B =
[[ 0.07  0.52 -0.42  0.19  0.27 -0.16  0.96  0.28  0.49  0.15]
 [ 0.48  0.27  0.48 -6.02 -5.09  5.26  2.77  4.98 -4.82  1.76]
 [-0.70 -0.53 -0.08  0.19 -0.61  0.46  1.08 -0.52 -0.17  0.10]
 [-0.67  0.72 -1.08  0.49 -1.60 -1.85 -0.96  0.56 -1.07 -0.07]
 [ 0.12  0.05 -0.32  1.49  0.66 -1.91 -0.64 -1.37  1.23 -0.65]
 [ 1.19 -0.60  0.50 -1.07  0.75  1.19  1.75 -0.88  1.02 -0.36]
 [-0.47 -1.16  0.46 -0.67 -0.72 -2.85 -0.95 -1.37  3.98  5.36]
 [-0.28  0.49 -1.47 -0.36 -1.05 -1.32  0.73 -0.13  1.03 -0.46]
 [-0.18  0.32 -0.61  0.11 -1.09 -1.06 -0.25  0.19 -0.52 -0.13]
 [ 1.24  0.81 -0.54 -0.71 -0.59 -1.37 -0.61  0.47 -0.01 -0.48]
 [-0.67  0.61 -0.23 -0.61 -0.63 -0.73 -0.39 -0.30 -0.30 -0.53]
 [-4.08  2.28  0.10 -2.03 -0.32 -1.98 -2.87 -1.15 -0.98 -2.10]
 [-0.31 -0.76  0.19 -0.55 -0.66 -2.17 -0.60 -1.08  2.93  3.78]
 [ 0.13  0.20 -0.39 -0.19 -0.58 -0.23  0.35  0.02 -0.40 -0.53]]
Rows and columns are counted from 1.
(1, 1) -> 0.07
(8, 8) -> -0.13
(14, 6) -> -0.23
(6, 3) -> 0.50
(12, 2) -> 2.28
(1, 8) -> 0.28
(10, 7) -> -0.61
(3, 7) -> 1.08
(14, 8) -> 0.02
(3, 9) -> -0.17
(11, 2) -> 0.61
(5, 1) -> 0.12
(6, 4) -> -1.07
(3, 3) -> -0.08
(7, 3) -> 0.46
(4, 2) -> 0.72
(11, 6) -> -0.73
(6, 6) -> 1.19
(5, 2) -> 0.05
(8, 5) -> -1.05
(14, 10) -> -0.53
(11, 1) -> -0.67
(1, 6) -> -0.16
(3, 5) -> -0.61
(2, 4) -> -6.02
(10, 8) -> 0.47
(1, 7) -> 0.96
(9, 1) -> -0.18
(3, 2) -> -0.53
(2, 5) -> -5.09
(13, 1) -> -0.31
(5, 5) -> 0.66
(13, 5) -> -0.66
(2, 7) -> 2.77

X =
[[-1.43 -0.31 -2.43 -1.73 -2.86]
 [ 3.50 -3.32  2.42  0.60  0.42]
 [ 3.39  4.08 -3.32 -1.38 -4.16]
 [-2.45  0.36  0.64  0.13  1.45]
 [-0.21  2.37  2.32  1.09  3.33]
 [ 0.10  1.46 -1.43  0.83 -2.89]
 [ 3.86 -2.24 -0.52  1.16 -4.46]
 [-2.11  1.23  2.09  0.20  1.81]
 [-0.74 -3.89  2.15  0.41  3.59]
 [ 3.77 -3.62  0.20  0.16  0.55]
 [-3.66 -0.35  0.56  1.00  3.59]
 [-0.82 -4.25  2.67  1.50  3.16]
 [-0.29 -0.98 -0.66  1.04 -1.81]
 [-0.10  2.60 -2.88 -2.50 -2.02]]
Rows and columns are counted from 1.
row 1 col 1: -1.43
row 11 col 3: 0.56
row 11 col 2: -0.35
row 5 col 3: 2.32
row 2 col 5: 0.42
row 6 col 5: -2.89
row 14 col 3: -2.88
row 3 col 4: -1.38
row 4 col 5: 1.45
row 6 col 4: 0.83
row 8 col 3: 2.09
row 11 col 1: -3.66
row 9 col 3: 2.15
row 13 col 5: -1.81
row 4 col 3: 0.64
row 7 col 3: -0.52
row 11 col 5: 3.59
row 2 col 2: -3.32
row 3 col 2: 4.08
row 12 col 5: 3.16
row 2 col 4: 0.60
row 8 col 1: -2.11
row 8 col 5: 1.81
row 4 col 2: 0.36
row 1 col 2: -0.31
row 13 col 1: -0.29
row 4 col 1: -2.45
row 3 col 5: -4.16

grid =
[[ 0.46 -4.06  3.92  2.93]
 [ 1.22  4.18  3.48 -4.11]
 [ 0.37  0.25  4.41 -0.64]
 [ 3.63 -4.41  3.82  1.06]
 [ 0.15  2.74  4.21  2.13]
 [ 4.14 -3.85  3.65 -3.57]
 [ 4.70  3.36  1.02  1.98]
 [-0.66 -3.13 -0.38 -1.44]]
Indices start at 1.
row 1 col 1 = 0.46
row 5 col 1 = 0.15
row 6 col 4 = -3.57
row 5 col 2 = 2.74
row 2 col 1 = 1.22
row 8 col 2 = -3.13
row 7 col 3 = 1.02
row 3 col 1 = 0.37
row 3 col 3 = 4.41
row 4 col 1 = 3.63
row 6 col 2 = -3.85
row 5 col 4 = 2.13
row 2 col 4 = -4.11
row 4 col 4 = 1.06
row 8 col 3 = -0.38
row 7 col 1 = 4.70
row 1 col 4 = 2.93
row 3 col 4 = -0.64
row 7 col 4 = 1.98

x = [[5.63, 2.06, 3.45, -0.17], [1.59, 2.75, 1.85, 0.59], [5.80, 0.52, -0.87, 1.59]]
Rows and columns are counted from 1.
(1, 1) = 5.63
(2, 1) = 1.59
(3, 1) = 5.80
(2, 3) = 1.85
(2, 4) = 0.59
(1, 4) = -0.17
(2, 2) = 2.75
(3, 3) = -0.87
